In the rows, 128 means zero.
Families of rows that turns and mirrors carry onto each other, the same ones carrying the whole set onto itself: the rest of each named row's family, in list order:
7 families of 4 rows:
kemot: [106 111 111  99  95 124 144 135 108 113 138 119 145 136 138 123 156 131
 124 114 135 111 119 112 129]
salu: [ 94 120 127 113  97 125 135 135 104 137 170 126 151 151 128 116 154 136
 133 138 126 114 110 109 123]
rul: [111 103 127 132 111  97 118 155 145 148 164 116 123 138 135 105 150 151
 131 134 128 133  80 111 159]
rur: [ 95 129 123 117  96 116 138 126 110 127 164 119 150 145 118 124 143 139
 139 132 122 123 105  96 121]
Gur: [119 106 118 126 111 101 132 154 146 153 160 122 109 139 130 109 151 152
 144 132 132 135  86 114 159]
fugav: [110 104 122 127 113  95 128 149 155 147 151 120 116 146 137 113 146 160
 139 135 131 134  85 114 150]
vus: [115  99 126 127 112 101 126 164 146 156 154 114 120 138 128 101 146 148
 141 128 137 135  90 116 160]
Tutab: [115 102 130 127 111 100 125 158 152 142 153 110 110 139 129 115 154 156
 135 139 133 139  90 117 158]
pip: [103 126 125 116 103 118 144 131 105 132 161 127 148 155 119 119 145 138
 141 136 124 120 116  95 132]
mafeb: [ 99  89 116 109 105 103 114 146 135 126 134 108  96 125 129 112 155 142
 137 137 143 142 100 114 161]
nufe: [100 117 114  96  99 123 139 133  97 123 144 110 146 130 135 118 151 130
 132 113 127 111 114 110 121]
sokeb: [114 100 126 123 108  98 115 156 143 145 162 115 115 136 129 118 148 152
 143 135 119 139  85 114 161]
kig: [119  98 123 117  97 103 124 156 155 139 158 115 113 144 135 115 147 156
 140 135 136 129  89 111 162]
mupun: [102  89 120 112 115 107 117 150 145 135 133 104 101 125 136 116 156 143
 125 127 133 138  98 122 157]
fas: [104 129 126 111  93 117 144 139 100 131 164 114 151 148 124 115 149 141
 141 128 123 112 108 104 122]
rog: [104  89 112 115 104 110 118 150 136 134 143 109  95 121 137 113 163 136
 127 130 138 132 104 132 155]
dodu: [103  85 123 114 111 113 113 155 134 139 139 101 103 126 139 104 163 145
 132 128 140 133 106 132 156]
Veg: [ 89 111 121 100  93 124 148 137 104 119 134 108 146 136 140 112 159 132
 129 116 134 113 112 114 122]
Ges: [ 97 128 126 117  92 116 135 131 109 137 158 113 155 145 122 117 139 146
 140 139 130 112 106  92 131]
tof: [108  88 117 110 109 106 111 157 134 123 143 104 105 117 136 121 163 145
 132 124 140 139  95 127 154]
Venir: [ 92  88 118 122 107 106 117 143 137 127 132 106  99 126 136 114 158 146
 123 134 142 133  98 129 150]
temo: [105 111 108  99  93 122 137 145  96 116 146 110 151 129 143 113 154 134
 129 108 137 115 113 106 130]
Rakan: [101 126 124 111 101 117 131 139 102 136 172 117 151 146 126 110 143 138
 145 135 124 119 118  96 130]
Dazan: [ 93 108 107  92  94 116 140 138 107 115 134 106 146 138 143 119 156 141
 136 116 134 113 117 105 124]
bapib: [ 96 130 134 112 101 124 145 132 114 142 155 120 153 150 128 113 143 140
 143 131 129 114 107  99 125]
Tapi: [ 96 114 109  98 103 118 142 137  98 125 140 125 153 135 141 112 161 129
 129 111 134 120 102 110 125]
mufu: [102 115 110  99  94 124 140 127 108 110 141 112 146 137 140 127 158 142
 130 112 125 116 108 109 121]
mikuz: [ 95  87 115 109 120 104 112 154 135 128 145 103 104 124 145 110 168 144
 129 127 141 134 100 127 147]

Which other rows belong to the same family as temo? fugav, Venir, Rakan
Which other rows belong to the same family as bapib? sokeb, Veg, tof
Which other rows belong to the same family as fas? Tutab, nufe, mupun
Which other rows belong to the same family as mufu? rur, vus, dodu

